Points on a branching shape with no loops:
vagen: [-30  24  32   6  32 -20 -18  39  -7  16  -2 -20]
Tal: [  0  21 -13  31  13 -25   4 -11  24   3 -49   1]
Fadar: [-43  10  25   4 -25  40  19  -4  33 -17  31   6]
bapu: [ 10   3   1  31  -1 -18  15  11  24  -1  -8   7]
gok: [  0 -15 -27  13  -4 -14   9  -3  11  14   5  12]
mapi: [-19   0   5 -12  -8  45  -4  -8   8 -21  18 -19]
rugag: [ 11  20  -7  19  17 -24   6 -24  17  -7 -50   2]
miked: [  4  24   0  37   2 -23   5  24  30  -5 -32  10]
Kepam: [ -5  -2  -6 -19  -6  45 -16 -11 -17 -20  19 -31]
gikug: [ 10  21   9  36   1 -24   8  34  30 -13 -25   9]
Maf: [-20   1   5 -11  -8  44  -3  -8  10 -21  19 -19]
Gesad: [ -2 -15  -8  -9 -14   6   0 -22 -10  13  35  11]
pul: [  7  -2  -7  27  -1 -16  15   7  18   4  -2   7]
fozu: [  9   2   0  31  -1 -18  15  11  23  -1  -7   6]
Gegul: [-30  25  33   7  31 -19 -16  39  -4  14  -2 -19]
Gir: [ -8  -2  -4 -16 -10  40 -13 -15 -17 -14  28 -24]
Tesi: [ 13 -31 -27  -2  -7 -13   3 -27  11  33  10  17]
Rubel: [ 16 -28 -22 -52  16 -49 -15   7 -28  19   6  16]
samo: [-23  11  18   5  40 -34 -18  26 -45  42   6 -25]
kan: [ 19 -27 -28 -31   6 -27  -3 -16 -11  26  15  12]
vuf: [ 29   6  18  -6 -11   9  16  10 -36 -18 -36  19]
Gusez: [ 12   7   7  32  -2 -21  12  15  29  -5 -13   8]
Nase: [ -3  -3  -7 -18  -4  46 -17  -8 -16 -22  17 -32]
dol: [ 11   9   8  32  -2 -23  11  17  31  -7 -16  10]
lepa: [  1  24  18  32   7 -22   4  38  25 -10 -18   1]
Kudam: [  0  -6  -9 -20   0  47 -20  -3 -14 -26  11 -33]
ligu: [ 19 -27 -29 -31   6 -27  -3 -16 -11  26  16  12]
Pag: [  1  24  18  33   6 -22   4  37  25  -9 -18   1]
ruga: [ 10   3   2  31  -1 -18  14  11  25  -2  -8   7]
Puv: [-28   5  10  -9 -12  44   3  -9  16 -20  23 -13]
tovot: [ -9  -7  -5 -13 -16  24  -6 -19 -16   0  39  -5]
tafil: [ 12   7   7  33  -2 -22  13  15  30  -5 -14   9]
nagos: [-28  19  25   3  38 -26 -20  33 -26  30   1 -23]
bipat: [ 15 -21 -18 -56  15 -54 -19  19 -33  20   4  14]
Dupo: [ 10 -29 -30  -1  -8 -13   2 -24  12  29   9  18]
muto: [-30   6  12  -7 -13  42   7  -8  19 -20  24 -10]
Res: [  0  24  19  32   7 -22   3  37  25  -9 -17   1]
sov: [-26  26  33  14  24 -18 -13  40   6   6  -4 -16]
nor: [ 30   2  23  -9 -16  19  14  17 -45 -15 -29  20]
ris: [  2 -24 -33   3  -8 -13   4 -15  12  22   8  18]
pimo: [ 10 -30 -29  -1  -8 -13   3 -26  12  30   9  18]
Mav: [  8 -24 -16  -4  -9  -6   3 -26  -1  25  22  17]
ded: [ 30   6  11   0  -3  -5  17  -3 -25 -20 -44  15]
susu: [ 10  13  10  32  -2 -25   9  24  33 -10 -22  11]
Zel: [ 18 -27 -26 -20   1 -22   0 -21  -3  30  14  11]
zub: [ -3  -3  -7 -19  -5  45 -18  -9 -17 -22  16 -32]
moli: [ 24  18   0   6  13 -18   0 -34   6 -20 -45   8]
Kug: [ -4 -14  -8  -9 -15   9  -1 -22 -11  12  37   9]
mesi: [ 16 -29 -23 -52  16 -47 -14   6 -27  19   7  17]
pufif: [  0  -7 -10 -20  -1  47 -20  -2 -13 -25  12 -33]
pep: [ -8  -2  -5 -16 -11  39 -13 -15 -17 -14  28 -25]
divik: [ -4  23 -14  37   8 -24   2   0  27   7 -45   4]
zeva: [ 16 -27 -22 -53  16 -50 -16   9 -29  19   5  16]
lefo: [ 30   4  20  -7 -14  14  15  13 -41 -16 -32  20]
nari: [-25   3   8 -10 -11  44   2  -8  14 -20  22 -14]
mubin: [ -8  -5  -2 -16  -4  46 -13  -5  -3 -23  14 -27]
giko: [-26  16  23   3  40 -29 -19  31 -34  35   3 -25]
fuzad: [ 19 -27 -28 -31   5 -27  -4 -16 -10  26  15  12]
gazen: [  8  23   6  37   1 -23   7  33  30 -10 -28   9]
biz: [ -2  24  -9  38   4 -23   2  12  29   3 -39   8]
daluz: [-13  25  27  24  14 -20  -4  39  18  -4 -10  -7]
deki: [ 16 -33 -23  -2  -5 -13   5 -32   8  36  11  16]
Diri: [ 17 -30 -25 -10  -3 -17   3 -25   3  33  12  12]
vafe: [  1  24  18  33   5 -22   4  37  25 -10 -18   2]
Gugon: [ 30   6  10   0  -2  -6  16  -5 -24 -20 -44  15]
Zevis: [ -8  -9  -6 -12 -16  18  -4 -20 -15   5  40   0]
Fep: [-20  26  31  19  18 -19  -8  40  13   0  -6 -11]
meb: [-28  17  24   3  39 -27 -20  31 -31  33   3 -24]
rugun: [ 17  20  -4  13  17 -21   4 -29  13 -14 -49   4]
manoz: [ 17 -30 -25 -51  16 -46 -13   3 -27  19   8  17]
Votus: [  8  20  -8  22  17 -25   5 -21  19  -5 -51   1]
ruli: [-30  25  33   8  31 -19 -16  39  -3  13  -2 -20]
vif: [  6 -27 -32   1  -8 -13   2 -20  12  25   9  18]
vila: [ 29   6  15  -4  -9   3  16   6 -33 -19 -40  18]
ver: [ 16 -34 -24  -2  -6 -13   4 -31  10  37  10  16]
mitet: [ 33  -3  26 -11 -21  27  12  22 -51 -14 -21  20]
nepur: [-37   9  17  -2 -18  42  12  -7  25 -18  28  -4]
raz: [-26  15  22   3  39 -30 -19  30 -37  37   3 -25]
Kada: [ 16 -34 -24  -2  -5 -13   5 -32   9  37  11  15]
Tazun: [-18   0   5 -12  -8  45  -4  -8   8 -21  19 -19]
gogu: [ 29   6  17  -5 -11   8  16   9 -37 -18 -37  19]
Fiba: [-42  10  24   5 -25  40  20  -5  32 -17  31   5]
bufe: [-14  -2   2 -14  -6  45  -8  -7   4 -22  17 -22]
buvot: [  2  25  -3  37   2 -23   4  19  30  -1 -34  10]
bili: [ 19 -27 -29 -34   8 -28  -4 -15 -13  25  16  13]
zefoz: [-45  10  30  10 -30  39  23  -3  38 -16  33  13]
leval: [ -7  -2  -5 -17  -9  42 -14 -13 -17 -17  24 -27]
Gel: [ -4  -6  -5 -17  -2  47 -16  -5  -7 -24  13 -29]
salur: [  5  -4 -12  25  -1 -15  14   5  16   6  -2   7]
gide: [ -9  25  25  27  11 -21  -1  38  20  -6 -12  -5]
mas: [ 19 -30 -29 -41  11 -32  -6 -12 -17  22  15  15]
tir: [ 28   5  19  -6 -12  11  16  11 -38 -17 -35  19]
Bifo: [ -6  -2  -5 -18  -7  43 -15 -12 -17 -18  23 -29]
zela: [ -4  -6  -6 -17  -2  46 -16  -4  -8 -24  12 -30]
por: [-11  -4   0 -15  -5  45 -10  -7   1 -22  16 -24]
nel: [-43  11  25   5 -26  40  20  -4  33 -17  32   6]
zar: [ 17 -32 -24  -6  -4 -15   4 -29   8  36  11  14]
bize: [ -5  -5  -5 -17  -2  46 -16  -4  -7 -24  13 -29]
baz: [ -8  -7  -5 -12 -16  21  -5 -20 -15   3  39  -2]
mune: [ 29   6  11  -1  -4  -4  17  -2 -26 -19 -44  16]
luva: [ 31   6   7   2   1 -10  14 -11 -18 -20 -45  12]
Rusa: [  8 -29 -31   0  -8 -13   2 -23  12  28   9  18]
rada: [  7  20  -9  23  16 -25   5 -20  20  -4 -51   1]
Voduv: [  1 -22 -33   6  -7 -13   4 -13  11  20   7  16]
biti: [  0 -17 -10  -8 -14   3   0 -23  -9  16  34  13]
Mosav: [ -2  24  -9  37   4 -23   2  10  29   4 -39   7]
vilok: [ 30   6  10   1  -2  -6  16  -6 -23 -20 -44  15]
lumop: [  0  -6 -10 -20   0  47 -20  -3 -14 -25  11 -34]
lasa: [-45  11  30  10 -30  38  23  -3  37 -16  33  12]
reda: [ -9  -3  -4 -15 -13  34 -10 -17 -17  -9  33 -18]
Lirig: [ 31   8   4   4   5 -13  10 -19 -10 -21 -45   9]
Buri: [ -9  -8  -5 -12 -16  21  -5 -20 -15   2  39  -2]
Rez: [-40  10  21   2 -22  40  17  -5  29 -17  30   2]
lon: [-31  23  31   5  35 -21 -18  37 -12  19  -1 -22]
Pada: [ -7 -11  -7 -10 -15  13  -3 -21 -13   7  39   4]

How do the paths from each line's first point branch along the strands? (one pair of brackets a fork, the group with the point earlier in the line first; the first line done for you):
fozu | mapi, mesi, moli, Pag | ((mapi mesi) (moli Pag))
Kepam | Fadar, mune, Rubel, Res | (Fadar ((mune Res) Rubel))
gok | lon, Puv, vila, mesi | ((lon vila) (Puv mesi))
vagen | Lirig, manoz, raz, Fadar | ((Lirig (manoz Fadar)) raz)
bapu | Votus, ligu, nepur, gide | ((Votus gide) (ligu nepur))
mesi | mune, ruli, bipat, Gir | (((mune ruli) Gir) bipat)
Puv | Rez, mas, rugun, gide | (Rez (mas (rugun gide)))
lefo | bize, bili, samo, mitet | (((bize bili) samo) mitet)
Votus | bili, tovot, vilok, Pag | (((bili tovot) Pag) vilok)
mune | Puv, Rubel, giko, nor | (((Puv Rubel) giko) nor)
vila | lumop, manoz, lefo, lon | (((lumop manoz) lon) lefo)
Kepam | lasa, vilok, zeva, Pag | (lasa ((vilok Pag) zeva))
gogu | mitet, tovot, ligu, Pag | (mitet ((tovot ligu) Pag))
gogu | nor, lasa, mesi, Pag | (nor ((lasa mesi) Pag))
rugag | zeva, tir, Tazun, nagos | (((zeva Tazun) nagos) tir)
bize | Rez, Tal, meb, bili | (Rez ((Tal meb) bili))
Fep | giko, muto, divik, mesi | (giko ((muto mesi) divik))
Zevis | kan, mune, ruli, Puv | ((kan (mune ruli)) Puv)
tovot | bufe, Res, moli, bili | (bufe ((Res moli) bili))
